Named moves, each a turn or a mirror, and the order they were made in; the first pair answered:
move Mosaz:
[ 15   8  -5   4  -4  -2  -6  -9   6   4  -8 -10 -14 -15  -8  10   1  12
 -10 -14  13  -2   1  -9   3 -16   2   5  -3  -2  -8  -4  16   0] => [ 15  10  -6   4  -4  -2  -4 -10   6   4  -7 -10 -15 -16  -9   9   0  12
 -10 -14  14  -3   0 -11   2 -14   3   5  -3  -2  -7  -4  16  -1]
[ 11   4  -3  -2   6   1   0 -12   0  -6  -5  -6  -7   1   4  -4   2   7
  -2   9  11   2  -9   1   5   5   2   0  -2   5  -2   7   5  -1] => [ 12   2  -2  -1   7   0   0 -12   0  -7  -5  -7  -8   3   5  -2   3   6
  -3   8  11   3  -9   2   7   2   1  -2  -1   6  -4   8   5   1]
[-12   3   3   3   7   4   0 -15   5  -5   0 -16  -5  -2  -1  -8   7  -2
   2  10   1   9  -4   1  -6  15  -5   4   1  13  10  13  -5  -8] => [ -9  -2  11   3   9   2  -2 -11   5  -6  -4 -19  -5   5   5  -5  10  -4
  -1   6  -2  13  -1   8   2   3  -5   1   5  16   2  14  -7   0]
[-19 -15  -3  -1  -4  -1   1  13  -3   3  14   9   7   2  -4   9  -7 -11
   3 -18 -10   0   2  -5 -13  -1   3  -1  11  14  -1  -1  -7   0] => [-19 -14  -4  -2  -5   0   1  12  -3   3  15   9   6   1  -5   8  -7 -10
   4 -17 -10  -1   2  -7 -14   0   3  -1   9  13   0  -1  -7  -1]
move Gopot:
[-23  -1   6   5   7   4  -4   7 -15 -23  29  10 -16   3  -2  10  -2   2
  16   1 -10  -3  -8 -14  -4   1 -15  -5 -10   5 -21  -1 -19  -4] => [-28 -14   1   3  -4   2  -6  17  -7 -12  26  10  -3   7  -1  11 -14   1
  12   0 -21   0  -1 -11  -6 -11 -15  -8  -9   6 -20  -7 -16  -1]
[  7   2  14  -2  -9  -5  -4   4  -2  -3  -4   8  -1  -7   9 -10  -1   0
   5  15  15  -9   3   4   0  12 -12  -4   8 -13  -9   2  -2  -2] => [  5   4  13  -3  -4  -4  -1   3  -8  -9   1  14  -5  -9   5  -6  -1  -1
   9   6  15 -14   3  -1  -4  15  -8  -1   7 -10  -9   1  -4  -4]
[ 0  3  7  0 11  7  4 -2  2 -2  4  2 -3  4  5  5  7  2  3 -6  4  2 -7 -3
  3 -3  8  1  4  6 -4  0 -6  2] => [ -3  -1   5   0   8   5   3   1   2  -1   5   5   0   5   4   7   3   1
   3 -10  -1   1  -4  -3   1  -6   9   1   6   9  -3  -2  -5   2]
move Taku:
[-18  -2   5   2  -3  14   8   4  -7  10  17  18  -1   4  -6   6  -4  -5
   0 -11  -7  -5   1  -8 -17  11   6 -13   6  12  -8   5 -13  -4] => [  4  -6  18   4   3   2   2   6 -20  -9  10  16  -4   9   0  11   2  -1
   3 -13   6 -10   6  -2  14  -2   6 -10  10   1 -17  -2 -13   4]
[  8  15  -3   4  -4   0   7  -9  22  11  -9 -30  -6   9  13  -9  14   3
 -11  15   9  24  -9   4  -4   0  -6   2  -9   1   4  17   5  -2] => [ -7  19 -11  -2  -9   8  12 -13   6   4  10   6  -3  -8  -7  -6  -3   1
   8   5   6   0  -8 -15 -28  31  -1   9 -10  -2  10   3   0 -20]
[ -1   5  14  12   6   2  -9   3 -13  -1  -7 -14   1   1  10  -3   1  -9
   3   2  17  -2  -9   0  17   1 -12  -3  -3  -1  -1  -2  -4   0] => [-13   7   5  11   4   7  -5   3  -2  13  -4 -18   3   0   8  -7   0 -11
  -2   5   9   4 -12  -1   0   5 -14  -7  -5   6   5   4  -4  -2]
[ -7   2  -1  -5 -16   2   3  -4   5   4  15  15  -5 -12 -10  -7   1   1
   7   1  -1 -16   4  -4 -15  15  -3  -4   0  -8   0  -7  -9 -21] => [ 16  -3  13  -2 -11  -9  -5  -2  -3 -12   4   6 -10  -3   0  -1  11   4
   5   1  12 -14   7   7  20  -5  -4  -3   4 -17 -10  -7  -5  -9]
move sufid:
[ -4  17  -3 -11  14  -1   8 -14  -5   5   2   9 -25 -11   3  -1  -3  -1
  -2   1   4   5  -1 -22  -4   7   0  18 -15   6  15   2   4  -9] => [ -1  16  -4 -12  12  -3   7 -13  -7   1   1  13 -24 -12   2  -1  -6   0
   1   1   4   2  -1 -23   0   8   0  19 -16   1  15  -2   6  -9]
[  0  10  -6   0   9   1   5 -11   0   5   8 -12  -2  -5  -4   1  -5  -2
   2  -6  13  -9  -1  -7   1   2   7   0  -1   3  10  -1  12  -1] => [  2   9  -7   0   8   1   4 -10  -1   4   7 -10  -1  -6  -4   1  -8   0
   2  -5  14 -11   0  -6   4   2   6   1   0  -1  10  -4  13  -1]
[ -1   5  26   5 -11   1  -6 -10  -3  -3  -5   6  -2   2  -1  -7  12   1
   9  20   9  -7  -9  17  -9  22 -19  -5  14 -16 -14   5 -18  -5] => [ -4   9  26   4  -4   4  -2 -11   0  -2  -4   1  -9   5   2  -5  20  -1
   3  14   7   0 -12  18 -13  20 -16  -7  13  -7 -14  13 -20  -2]
[-12   3 -22  -5  -7   1   4  -1  12  11   2   3   9  -7  -5 -10 -11   5
  -5   6  -8   0  -2 -10 -15   4   3   5 -11  -3  19  -4   9  -8] => [-15   7 -21  -5   0   3   7  -2  14  12   4  -2   4  -4  -3  -8  -3   3
  -9   0 -10   7  -4  -9 -18   1   4   3 -11   7  16   3   7  -6]
move vago:
[  0  23   0  -5   5 -14   4  -1  -4 -18  15 -16 -12  -6  -2   1  10   3
   5  -9   6  18   0  11   5   7  -4  -3   6   7  -7  -9  -2  -5] => [  1  19   2  -4   3 -15   3   0  -7 -21  16 -11 -10  -7  -4   2   7   4
   8 -10   7  14   1  11   8   9  -3  -2   8   3  -9 -12  -1  -5]
[ -6 -11  19  -7  -1   2   1   6   5  11  -7   1  -1   8   8   3   9   5
  -8  -5  -1   8   1   5 -21  -2  -3 -10  17  13 -14  16 -14  -7] => [ 15  -9  11  -7 -10  -7  -7   3  -8   0 -14  11   6  -5   2  -5  -5  17
   4  14  18 -11   4  -1   0   9  -6   1  13 -18  -4  -4  -3 -15]
[  6  -5 -10   0   2  -8  -1  -8   2   2  -6 -12  -4  -5   0 -10  -4   6
  -4  12  13   0  -2  -3   9  -4  -5   9  -6  -4   6  -4  11  -7] => [-10 -13   5  -2   5  -3   4   0   0   2   0  -6  -6   6   2   2   4  -5
  -6 -11  -3   6   2   3  -3 -15  -2  -1   4  18 -10   5  -3   2]
[ -9  -1  10  -1  -5 -14   7   7  -8   5 -19  12  13  -1   9   1   8  -3
  -8 -18  -9  -3   8   2  12   2  -4  -7   0   3   0  -2 -14   9] => [  1   8  -3   0  -6 -16   6   0  -3   7 -24   1  12  -8  10 -11   6   4
 -10   0   1  -2   3  -2  18   9  -5  -1 -10  -9  15  -4  -2   3]
Now pairs of rows:
(two moves a pair)
[  6 -15   5  -7 -10  -6  -4   9  -8  -9   5  10  10  -4  -4   6  -5  -2
   1  -4   2  -8  11  -1  22  -8   7   7  -4 -13  -2 -16   6   3] => [  2 -19   5  -6 -13  -5  -4  12   6   5  -2  -6  12   4   4   2  -2  -3
  -9  -1  -6   7  10   6  19 -20   4   1  -2  -6  -4  -7   6   9] | Taku then vago
[ -2  -3 -17  -7  -2 -11  -6  -6  -2  -3   2  13   6  -3  15  -4   9  -1
  -7  16  -4 -10   6   5   1   2 -11   3  -1 -24   7  -7   1 -11] => [-13   1 -12  -7   8  -4   0  -7   7   4   4   2  -2   5  20  -2  23  -7
 -15   8 -11   5   1  10 -12  -2 -11  -4   2  -5   0   9  -8  -6] | vago then Gopot
[  5   8  13   6  -4  -4  -7  -7  -7   1  -6  -8  -9  -1  -3  -4   3   3
   3  21  10  -7  -1   5   8  16 -12  -1   4 -19   1   2  -5   1] => [ -2  14  10   7   4   1  -3  -9   3   8  -4 -19 -14   4   0  -5  11   0
  -6  16   5   5  -5   7   0  12  -9  -5   2  -4   3  13  -6   3] | Taku then sufid
[-6 -2  3  3 -4  4  2 -8 -4 -1 11  8 -2 -7 -2  9  2 -1  4 -9 -5 -7  2  4
 -8 -1  5  3 -2  4  0  2 -3 -1] => [  0   2  -1   4  -2   2   2 -11  -5  -4  10   6  -3 -10  -3   6   2   3
   6  -3   1  -9   0   1  -4   4   6   6  -5  -2   5   0   1  -4] | Taku then Mosaz
[  5   8 -10   4   9  -5   5   0   5   0 -10 -20  -3  -1   7   1   9   5
 -15  12  10  14  -4   5   9 -11   4   1  -9   0   4  22   4  14] => [ 15   6 -10   4   5 -10   1  -1  -5  -9 -11 -11   2  -7   4   0   1  10
  -8  18  16   3   0   3  19  -6   3   6  -9 -15   6  10   8  10] | vago then vago
[ 10  14   7  -2  14  -5  -1  -6  14   5 -11 -29 -18   6  17  -3  19   2
  -3  14  21  13  -7  11   2   0  -6  -4  -2   9   4  21  -4   2] => [ 11 -10  29  -5  -4 -12  -9   7 -14 -15  -6  10  -2   6   8  11  -1  -2
  18  -2  15 -16  10  12   9  -2  -9  -5  16  -6 -19  -2 -18   6] | vago then sufid
[-2 -9 -5 -3  1  0 -3  3 -4 -2 -4 13  0 -3 -6 -1  4 -1 -2 -4  4 -9  5 -3
  6  7  8 -1 -3  3 -8 -4  1 -9] => [ -7  -8  -9  -3   0   1  -2   3   9  10  -8   0   0   1  -2  -5   7  -2
 -10   1   0   2   2   0   0   2   6  -5  -4   9  -5   4   2  -7] | Taku then Taku
[ -1 -10  -6  -6 -11   1   4  -3  -6  -4   1 -12  -2   6   7   1  -5  -5
  -7  12   3   5   4  -6  -3   3   2   8  12  -6  -3  -1   5  -5] => [ -2  -6  -6  -4  -9   2   4  -6  -7  -5   3 -12  -5   5   6   0  -3  -4
  -7  13   5   5   1  -8  -5   8   2   9  12  -5  -4   2   4  -7] | Gopot then Taku
[ -3   8  18  13   1   8 -11  -1   3   6   1  12   5   1  14  24   3   8
   6 -13  -4  -2  -2   5   0  -3 -11  -2  10  18  -4   2  -9  -4] => [ -1   6  19  13  -2   6 -13   0   7  12  -3   6   8   2  17  21   3   8
   4  -6  -5   2  -1   9   2  -6 -14  -4  11  16  -4   2  -8  -2] | Gopot then Gopot
[-20   8 -13 -11   0   1  11  -8  11  20  -2  -5   6  -3  -1  -5   0   6
  -8  12 -10  -5  -5   7 -21   7  -6  -5  -1  -3   3   5   9  -1] => [-18  17 -10 -11   7   2  13 -14   7  12   2  -4  -1  -5  -3  -5   7   6
  -5  10  -2  -8  -9   4 -19  15  -6  -4  -2  -3   3   8   6  -4] | Gopot then Gopot
[ -9   7  10   4  -4   0  -2  -3 -10  -5   3   6  -5   0   0   8  -3   4
   2  -1  -1  -5   1   4 -10   5   0  -1   6   2  -5   1  -6  -8] => [ -2  12   1   6  -4  -2  -4  -7  -5  -2  -2  -4  -5  -3   1   0  -3   9
  -1  12   7  -2  -2   5  -4   8  -2   2   0  -6   4   0   3 -11] | Mosaz then vago
[-14  -9   3   0  -6  -1  -1   5   0   3   5   5   2   0  -1   6  -5   0
   1  -3  -7  -4   2   6  -6   4   1   2   9   6  -1  -3 -12  12] => [-15  -5  -1   1  -9   0  -2   1   5   8   2   1   3  -4  -2  -2  -7   2
   0   7  -4  -3  -1   6 -10  12  -1   3   6   0   6  -2  -9   8] | Gopot then Mosaz
[-8 14  0  6  6  5  3 -6  2  3  1 -7 -9  2 -3 -4  9  0  3  5 10  4 -1  5
 -8 14 -1 -2 -4  6  7  8 -6 -9] => [-11   4  -2   4   5   3   3   2 -11  -7   8  12  -3  -1  -8   5  -3  -3
  10 -10   4  -8   6  -1  -7  11   5   3  -3   7   4  -4  -6  -8] | Taku then Gopot
[ 5 -3  2 -7  7 10 -6 -4 -9 -3 -8  1  2  2  0  4 -6 -6 -5  4  1 -6 -3  0
  3 -7  5  5 -5 -3 -3  4 -4 -2] => [ 1  0 -2 -7  7 12 -3 -6 -5  2 -6 -1  2  0  0  2 -5 -6 -7  5  0 -3 -5 -2
 -4 -3  5  5 -8  1  1  7 -4 -4] | vago then Taku
[-10 -12  -9   2   2   3   3   3  11  15   4  -4   8   2   3  10 -13  -8
   8  -9  -5   7  15  -5  -3  -7   9  -3  19   4   4  -7   1  10] => [ -9  -7 -14   3   3   3   4   0  16  19   3 -10   6   1   5   5 -12  -6
   5  -3  -2  11  11  -5  -3  -6   8  -2  15   4  10  -3   5   8] | vago then vago
[ -4  -2  -1 -10   8   4  -2   6  24  -3   3  -3  14  -3  13  12   2   2
  -3  -3  -4   8   6   4   4 -14  14  12 -10   3  -1  -4  13   2] => [ -8  -1  -4 -13   4   6   0   5  18  -6   9   9  17 -11   6  12  -5   3
   5  -4  -4  -1   6  -2  -3  -3  14  15 -10   0   2 -12  13  -3] | Taku then vago
[ -4   4   4   4  16   5   8   3  -3 -12   1   4 -10  -2  -1   5   3   0
   7 -19   9   2   1  -7  -1  -1  19  14  -3   3   3  -4   8  -5] => [ -2  -2  -8   4   6   2   6   7   4  -3  -4   0   1  -4   0   0  -8   4
   5 -11   5   3   4  -8   1  -6  18  18  -6  -4  13 -11  18  -5] | Gopot then vago
[  4   2   3   7   7  -9   7 -21 -21 -31   3  15   2  -7  -9  -2   1   0
   7  -8   8  -7  -2 -10 -10  13   3   7   9  -4  -7  10   6  -8] => [  8  11  -3   8  16  -7  10 -25 -13 -28   0   0  -5  -5  -4  -6  10   3
  -1  -3  13   3  -8 -10  -8  11   3   7   3   0  -1  17  11  -8] | vago then Taku
[ 20   6   2   4   6   3  -4   1  -9  -8  -4  -2  -7   1  -6  -3  11   8
   3   3   7  -6   3   4  15   3  -3   0   3 -10  -3 -16   7   2] => [ 10  10  -9   5   4   8  -1   0   9  12  -5 -17  -6   3  -2 -10  13   6
  -7  11  -1   8  -2   5  -1   3  -6  -4  -1   0   6  -6   9   1] | Taku then Mosaz
[-10 -15 -11  11  -9   1  -2   4  -2   1 -13   4   1   4   1  -1 -11   8
   7   5   0 -11   3   3  -5   6  -3  -6   3 -10  -9   1 -12  -7] => [ -5 -12 -12  11  -8   0  -2   1  -2  -1 -14   3   0   2   1  -2 -11   9
   9   8   4 -12   2   3  -1   8  -3  -4   2 -14  -5   1 -10  -9] | Taku then Mosaz
[-10  -1  -2 -13  -3  13  -6  -4  15  -4  12  17 -19 -17  -7  -2   9  -5
  11   4  -6  12 -13 -11 -23  18   7   2   0  12   2   4  -4  -3] => [-10 -12  12 -13  -4  11  -8   4  12  -7  10  17 -17  -7  -2   6  12  -9
   9  -7 -13  16  -7  -3 -16   1   7  -3  10  18 -13   6 -11   8] | Mosaz then Taku
[  7  -7  10  -2   1   2  -7   1 -22 -18   4  25   1  -5  -7   8  -6  -5
  20  -6   4 -26   3 -12  12   0   3   2   8 -14  -7 -10   2  -1] => [  8   5  -2   3  15   6  -1  -4  14   8  -7 -26 -10   8  11  -4  17  -6
  -9   7   2  15 -10   0  10 -20   1  -6  -1   5   4  21  10   8] | vago then Mosaz
[  0  16   0  -4   5   0   1   3  10  10   0 -14  -9   3   0   1  11  -5
  -8   1  -3   7  -4  -4   1  13   1   3  -8  12  -3  16  -2  -5] => [ -7   9  -5  -6   6   2   4   8   5   9   7  -2  -4   1  -4   8   4  -8
  -6 -12 -12   1   0 -10  -3  10   7   5  -7  20  -3  11  -2  -5] | Gopot then Gopot
[ -5  -6  11  -7  -2   5  -2  -2  -9  -2   9  22   5   1 -10   0  -5   2
   2  -7   0 -14   2 -11 -10   6   8   0   6  -8  -2 -12   2 -12] => [ -4 -17  12  -6 -12   2  -6   6  -1   7   2  15  14   7  -4  -2 -10   2
  -3  -4  -7  -7   7  -3  -7  -7   4  -4  10  -9  -4 -13   4  -5] | Gopot then Mosaz
[-11   5  -4   8   1   4  -9   2 -12   8   6  17   4 -10  -2  12  -5   5
   5 -20 -11 -13  -6 -13 -10   5   6   1  -4   4  -4  -6  -9   0] => [-14   8  -7   8   5   6  -5   1  -5  14   6   9   0  -9   0  11   1   4
   0 -19 -14  -5 -10 -12 -16   2   6  -2  -6  11  -2   1  -8   1] | vago then vago
[ 12  13 -21  -7   0  -5  19  -2  -5   4  14   6 -13 -17  -6   6   4  -5
  -8  10  16 -10  -5 -12  -4   7   8  12  -6   5  14  -7  11 -22] => [ 12   7 -14  -7  -3  -8  17   3 -15  -4  16  18 -10 -17  -9  12   0  -7
  -2   2  15 -18   0 -11  -1   5   8  11   0   3   5 -15   6 -20] | vago then vago
[ -3  -6 -11  -1  -5   3  -1   3  -5   8   2   9   7  -7  -5  -1 -14   3
   6   4  -1 -10   6  -7  -5   8   0   2  -3  -5   9 -13   5 -10] => [ 10  -6  -6   0  -1  -2  -5   3  -8  -1  -5   4   4  -4   0  -1  -9   5
   6   6   8  -9   6  -3  12   0   1   4  -3 -11   6 -13   9  -5] | Taku then Mosaz
[ 8  6 -5 -3  9 -3  3 -6 11 -2 -2 -7 -9 -2  0 -6  1  2 -5  7  5  2 -3 -4
 -1  5  0  4 -7 -4 10 -1  3 -9] => [  4   3  -8  -4   8  -2   5  -4   5  -6   4   4  -7  -5  -5  -1  -6   0
  -1  -2   1  -6   0 -10  -5   7   4   6  -7  -2  10  -7   1 -11] | Taku then Gopot
[-14  -8  -5  -6 -10   5  -1  14   4   2  -1   8  13   1  -4   4 -16  -7
   1  -8 -13  -3  12  -4  -8  -6  -2  -4   5   5   6  -7  -4   3] => [  1   7   6   0  -8   3  -6   1  12   2 -13 -17   1   3   5  -9   1  -2
  -4  19   7   7   0   7   5   2 -15  -8   4  -9   5   5  -4   1] | Gopot then Gopot
[ -1 -12   0  -1   4 -10   1   2  -5  -7   2  14  13   5   3   8   6   4
   3 -17 -10 -10   7  13  -4  -8  -1  -5   0  11  -3  -5  10  12] => [ 12  -5 -11   1   3 -13  -2  -4   3  -3  -7  -2  12   2   7  -3   7  12
  -2   2   1  -4   3  14   8  -8  -4  -2  -9   0   9  -4  22  10] | vago then Mosaz
[ 25   9   0   8  11   0   0  -8 -13 -14  11  -1 -12  -8   4   0  12  -2
  11  -2  17   1  -3  -6  20   8   8   5 -17  -5   2  -4   6 -12] => [ 25   4  -2  10  -2  -2  -5  -5   7   6  -1 -21  -4  -2  13 -10  10  -1
   0  17  13  15  -4   5  18  -1  -1  -1 -16 -11   7   2  10  -9] | sufid then Taku
[ -3   2  19  -5  -1   4   3   3  -9  -9  -1  12  -5  -2   0   0   5  -3
   5  -1  -4  -6   0   3  -1  13  -1  -7  10  -6 -15  -1 -15  -3] => [  4   9  -4  -4  -3   4   2  -3   4   3  -8  -5  -2 -10   2 -14   0   6
  -2  19   4   1  -6  -2   1  16  -2  -2  -4 -15   8  -2   3 -10] | Gopot then vago
[  4 -20  -9   3 -15  -2 -15  11   6   7 -15  -8   7   4  -2  -9 -10  12
 -12  -3   8   6   5   2  10  -5   7   8  -6 -15  -2 -12   5   6] => [ -6 -15   9   4  -3   4 -10   9   8   5 -10 -14  -6  14   2  -2   8   4
 -17 -16   4  18  -1   8   0  -7   6  -1   1   4 -17   7  -9  10] | Gopot then vago
[  3  17   7   2  20  -3   6 -14 -11  -9  -4  -1  -6   1   2  -2  15   7
   2  -8  15   1  -6 -10   8  -1   5  13  -1   1   7   6   1  -9] => [  0   5   0  -1   9  -6   5  -5 -18 -10  -1  17   7  -1  -4   2  -3   8
   8 -15   6 -11   3 -15   7  -5   8  16   0  -3   9  -9   5 -10] | sufid then Gopot
[ 17   3   6   2  -4   3  -9   5  10   0 -15 -15   2   5  12  -4   0   6
 -16  13   8   9  -3   6  14  -9   6   3  -2   2   8   1   8  -4] => [ -1  11  -3  -2  -6  14  -3   0  13   9  -4  -4   3  -5   1  -7  -6   5
 -11  13   2   4  -8  -5 -14  13   7   4  -6   8  16   2   5 -17] | Taku then Gopot
[ -1   5   3   2  -3   5  -2  14  13   4 -12  -9   6   0   7  -5   8  -3
  -4  -1  -2  21   4   8 -13 -19   1 -15  -3  10  -8  11   5  12] => [  7  11  -6   3  -5   2  -3   9  15   5 -15 -14   6  -5   7 -13   5   4
  -3  13   7  19   0   5  -7 -13  -2 -10  -8  -2   2   7  14   7] | vago then vago
[ -1  -6   8   3 -15  -1   8   2  15   0  -8  -4   2   6  -2   4  -6  -8
   4  15  -9  -3  -7  14  -9   3 -13  -2   5 -10  -1  -6   5   5] => [ -5  -6   8   3 -14   1  10   2  15   2  -6  -2   1   6  -3   6  -5 -10
   3  11 -13  -3  -7  14 -14   4 -12  -3   6  -7  -1  -5   3   5] | Mosaz then vago
[  0  -8   2   3 -15  -6   3  -8  -4  -2 -15  -6   6  -4   9 -16 -11  12
  -3  18  -3  -4   7   5   3   6  -4   2  -6 -14   9  -1  -2 -12] => [-17 -10  11  -1 -10   1   9  -4 -11  -7  -1  12   4  -3   3  -4  -8   3
   2  -4 -14 -10   9   1 -15  10   1   0   0   3  -3   2 -15 -13] | vago then Taku
[-2 -8 -7  1 -1 -4 -3  5 -2 -1  5 -6  0 -3 -9 -7 -9  2 -8  3  5  1 -1 -1
 -2 -7  2 13  2 -3  8 -9 14 -1] => [ -9 -10  -1  -1   2  -1  -1   7  -6  -4  10   3  -2  -1 -11  -1  -7  -3
  -5  -9   0  -2   0  -2  -9  -7   6  10   6   4   1  -7   7   0] | vago then Taku
[ -2  -3  25  -8  -9 -11   1   1  -4  -7   0   6  10   7  -6  -5  -5   7
  -1   2  -3   8  -4   2  -8   4   2  -5   5  -1  -8 -11   4  17] => [  2   0  18  -7 -10 -12   0  -3   1  -3  -4  -1  12   4  -5 -11  -6  10
  -5  12   2  11  -7   2  -5   5   0  -2   0  -6   0 -11  11  15] | Taku then vago
